In the data rows, zero lies at 4.5, halfway between 4 and 5.
Some points:
[4 5 1 4 4 4 0 5 3 4 4 6 8 3 4 7 4 2 3 6 6 4 7 3 6 9 5 5 5 4 6 5 7 6 6 4 6
 1 6 3 9 2 6 3 5 5 6 3 4 3 7 5 5 4 7 5 5 6 6 4 5 5 5 2]
[6 5 2 4 7 2 5 6 8 5 4 5 1 4 5 4 5 3 7 5 3 9 3 2 5 5 4 7 6 5 4 6 4 5 5 4 8
 2 7 5 2 4 5 5 6 4 3 4 4 6 5 5 6 7 4 3 2 3 5 3 4 3 5 5]
[5 6 5 5 0 6 8 6 6 5 9 2 8 7 4 5 5 3 5 7 3 5 6 4 5 2 4 6 4 4 7 3 6 7 4 5 2
 5 5 5 4 5 6 3 7 5 6 5 6 5 4 5 6 6 5 3 6 4 5 6 4 5 5 2]
[2 7 5 5 8 4 2 5 5 5 6 5 4 6 6 4 6 6 2 2 5 4 7 3 4 3 5 4 5 3 4 5 3 9 5 3 4
 6 7 6 2 0 6 2 6 5 6 2 6 7 6 6 6 5 3 4 4 6 6 6 6 5 5 4]
[2 5 6 7 7 4 2 1 6 4 1 2 4 5 2 6 6 4 5 6 5 3 6 3 6 4 4 5 4 1 0 3 2 4 5 5 6
 3 4 4 6 7 4 4 6 7 4 5 7 6 4 4 1 4 9 6 5 6 6 6 5 5 4 4]
[5 6 1 0 2 4 3 2 3 4 4 2 3 4 5 4 6 5 0 6 6 5 3 3 8 3 5 1 7 3 4 7 5 2 4 0 6
 6 8 5 5 4 6 3 5 3 4 5 5 4 1 5 6 5 5 6 3 5 6 4 5 3 6 4]
[4 3 5 6 7 4 6 3 3 7 4 4 6 2 7 3 4 4 6 4 4 3 6 5 4 4 4 1 5 4 4 3 7 7 6 4 4
 2 6 5 6 3 5 5 3 6 4 5 5 4 2 5 9 6 5 5 5 5 2 4 7 2 3 4]
[4 5 5 1 5 7 8 7 2 4 5 8 3 2 5 3 8 5 5 2 8 3 2 0 5 2 2 6 3 4 6 4 6 6 4 7 4
 3 5 6 6 4 4 5 5 6 5 3 3 5 8 4 4 7 5 4 6 4 5 5 4 4 4 4]
[7 3 2 5 6 2 4 4 4 7 6 6 8 4 5 4 7 5 0 5 4 4 8 4 3 0 3 3 5 3 5 4 6 1 4 2 4
 3 4 5 2 5 2 2 4 5 3 1 6 2 4 6 5 6 6 2 4 5 5 4 7 8 3 4]
[6 5 2 6 4 3 4 6 4 1 3 5 5 4 8 4 5 7 4 5 4 3 5 5 3 7 0 4 3 4 6 5 4 6 2 5 4
 5 6 4 4 5 2 4 4 5 3 6 8 6 4 3 3 5 3 5 5 4 7 5 4 4 2 6]
[2 6 7 4 3 5 3 6 3 3 7 5 4 4 4 6 7 9 1 8 3 7 4 5 5 5 8 4 6 4 3 5 4 4 2 5 4
 1 5 4 3 5 7 8 6 4 6 6 2 4 4 8 6 8 2 6 4 4 4 5 3 3 5 6]
[3 6 5 1 7 8 6 6 5 5 5 7 5 3 4 4 6 5 6 2 1 4 6 7 5 6 4 5 1 4 5 3 6 4 3 5 3
 4 5 7 3 5 4 1 5 2 6 6 3 4 4 4 3 6 4 7 1 7 5 2 4 8 4 2]
[4 3 5 6 4 7 3 6 5 1 2 4 5 6 5 4 3 4 4 5 6 6 2 3 5 5 5 4 3 2 2 1 3 1 4 3 3
 3 5 7 4 2 3 3 6 3 6 3 4 4 4 5 8 1 5 4 3 1 6 4 6 3 4 4]
[0 4 4 5 2 4 5 3 6 9 3 7 5 5 8 6 4 3 3 4 5 4 3 6 5 3 4 1 7 6 4 3 3 4 4 4 7
 6 5 4 4 3 4 3 6 5 4 2 2 5 5 6 3 2 3 3 4 6 4 2 3 3 5 5]
[4 5 2 4 2 7 5 6 5 5 3 7 3 5 2 4 5 5 4 4 4 8 5 3 7 5 6 2 6 2 5 3 3 5 7 4 3
 5 4 3 4 6 3 6 3 3 6 4 3 5 2 3 4 8 1 4 2 5 5 6 7 6 4 4]
[4 7 3 3 3 3 5 5 6 7 7 5 8 2 9 6 4 2 5 5 6 3 5 7 8 3 5 7 4 3 2 3 4 5 8 4 1
 3 4 5 4 4 1 5 4 4 4 7 5 5 8 6 6 6 6 4 4 5 5 4 7 6 3 9]
[8 3 4 6 3 7 3 3 2 6 5 4 2 6 1 5 4 5 0 4 5 7 3 4 4 5 5 6 7 6 1 8 5 6 3 3 5
 5 3 4 3 2 2 5 5 2 7 6 4 5 2 3 5 6 5 3 4 3 7 3 2 2 3 5]
[5 0 5 0 3 4 4 6 5 3 5 4 3 4 5 2 4 4 3 7 5 2 6 3 4 4 3 4 5 4 3 7 4 6 2 5 4
 5 5 1 3 3 3 3 6 5 7 5 5 4 5 6 6 8 7 6 3 6 4 3 6 9 2 5]
[4 5 2 5 7 7 4 6 2 3 6 3 5 4 1 4 5 3 7 5 5 4 3 3 6 3 5 5 6 5 4 2 3 7 1 5 3
 7 7 5 4 2 3 7 3 4 3 5 4 3 3 8 3 3 6 3 6 7 4 6 5 5 4 6]
[3 6 5 4 5 5 5 7 8 7 4 4 4 5 3 3 5 7 5 5 5 5 2 6 3 2 5 5 7 5 4 2 3 1 7 5 4
 5 7 4 7 3 5 4 3 3 6 4 8 5 5 4 2 5 7 7 4 2 3 5 1 4 6 5]
[2 0 6 5 2 6 6 6 7 5 4 5 5 3 3 8 5 5 4 2 6 7 4 5 5 5 3 3 6 5 5 5 3 5 2 2 6
 2 6 7 4 6 3 6 1 4 4 4 6 4 6 5 6 3 4 6 3 6 6 4 5 6 7 6]
[4 2 4 6 5 5 6 3 5 4 4 6 6 6 6 2 3 6 4 5 5 5 4 4 6 3 5 4 5 2 3 7 5 2 3 8 6
 3 5 3 5 2 2 5 3 0 5 6 5 4 5 4 4 5 2 4 7 6 8 3 4 6 9 3]
[6 2 7 2 5 4 4 6 4 4 3 6 6 6 9 5 2 7 4 4 6 5 5 5 8 6 6 6 7 6 6 3 3 4 7 4 7
 4 3 5 3 6 4 4 6 3 3 5 4 4 1 6 3 4 7 4 4 4 4 5 5 7 6 4]
[7 3 5 1 4 3 4 3 4 5 7 6 2 3 3 8 5 3 5 3 6 3 4 6 6 5 4 4 5 4 6 5 5 1 5 6 4
 2 4 4 3 3 9 5 3 3 6 4 5 7 3 6 5 3 2 2 4 6 6 5 4 7 3 6]
[8 6 5 6 4 6 6 7 5 5 4 3 3 4 7 2 6 5 2 5 6 6 5 3 4 3 3 3 7 7 3 6 3 3 3 1 4
 3 4 5 6 3 6 4 3 7 4 5 1 4 1 7 3 6 2 6 4 6 8 5 6 8 7 6]
[6 4 4 3 3 3 3 9 4 5 4 5 3 4 4 7 4 4 4 2 7 6 8 4 4 4 2 6 3 5 3 3 1 2 3 5 8
 7 5 4 7 5 6 4 2 3 5 5 5 2 3 5 7 7 3 4 6 7 3 4 5 3 5 5]
There is one direction along which these points spread out most. Where along it does each point below lie, from 0 to 99? 50 is the average, and the first point above lies past it. One standard deviation of the points above along it is 16.
[3 6 5 4 5 5 5 7 8 7 4 4 4 5 3 3 5 7 5 5 5 5 2 6 3 2 5 5 7 5 4 2 3 1 7 5 4
 5 7 4 7 3 5 4 3 3 6 4 8 5 5 4 2 5 7 7 4 2 3 5 1 4 6 5] 48
[8 3 4 6 3 7 3 3 2 6 5 4 2 6 1 5 4 5 0 4 5 7 3 4 4 5 5 6 7 6 1 8 5 6 3 3 5
 5 3 4 3 2 2 5 5 2 7 6 4 5 2 3 5 6 5 3 4 3 7 3 2 2 3 5] 14
[4 5 5 1 5 7 8 7 2 4 5 8 3 2 5 3 8 5 5 2 8 3 2 0 5 2 2 6 3 4 6 4 6 6 4 7 4
 3 5 6 6 4 4 5 5 6 5 3 3 5 8 4 4 7 5 4 6 4 5 5 4 4 4 4] 67
[2 6 7 4 3 5 3 6 3 3 7 5 4 4 4 6 7 9 1 8 3 7 4 5 5 5 8 4 6 4 3 5 4 4 2 5 4
 1 5 4 3 5 7 8 6 4 6 6 2 4 4 8 6 8 2 6 4 4 4 5 3 3 5 6] 26
[4 3 5 6 7 4 6 3 3 7 4 4 6 2 7 3 4 4 6 4 4 3 6 5 4 4 4 1 5 4 4 3 7 7 6 4 4
 2 6 5 6 3 5 5 3 6 4 5 5 4 2 5 9 6 5 5 5 5 2 4 7 2 3 4] 68
[2 7 5 5 8 4 2 5 5 5 6 5 4 6 6 4 6 6 2 2 5 4 7 3 4 3 5 4 5 3 4 5 3 9 5 3 4
 6 7 6 2 0 6 2 6 5 6 2 6 7 6 6 6 5 3 4 4 6 6 6 6 5 5 4] 60
[2 5 6 7 7 4 2 1 6 4 1 2 4 5 2 6 6 4 5 6 5 3 6 3 6 4 4 5 4 1 0 3 2 4 5 5 6
 3 4 4 6 7 4 4 6 7 4 5 7 6 4 4 1 4 9 6 5 6 6 6 5 5 4 4] 60
[5 0 5 0 3 4 4 6 5 3 5 4 3 4 5 2 4 4 3 7 5 2 6 3 4 4 3 4 5 4 3 7 4 6 2 5 4
 5 5 1 3 3 3 3 6 5 7 5 5 4 5 6 6 8 7 6 3 6 4 3 6 9 2 5] 56
[6 5 2 6 4 3 4 6 4 1 3 5 5 4 8 4 5 7 4 5 4 3 5 5 3 7 0 4 3 4 6 5 4 6 2 5 4
 5 6 4 4 5 2 4 4 5 3 6 8 6 4 3 3 5 3 5 5 4 7 5 4 4 2 6] 58
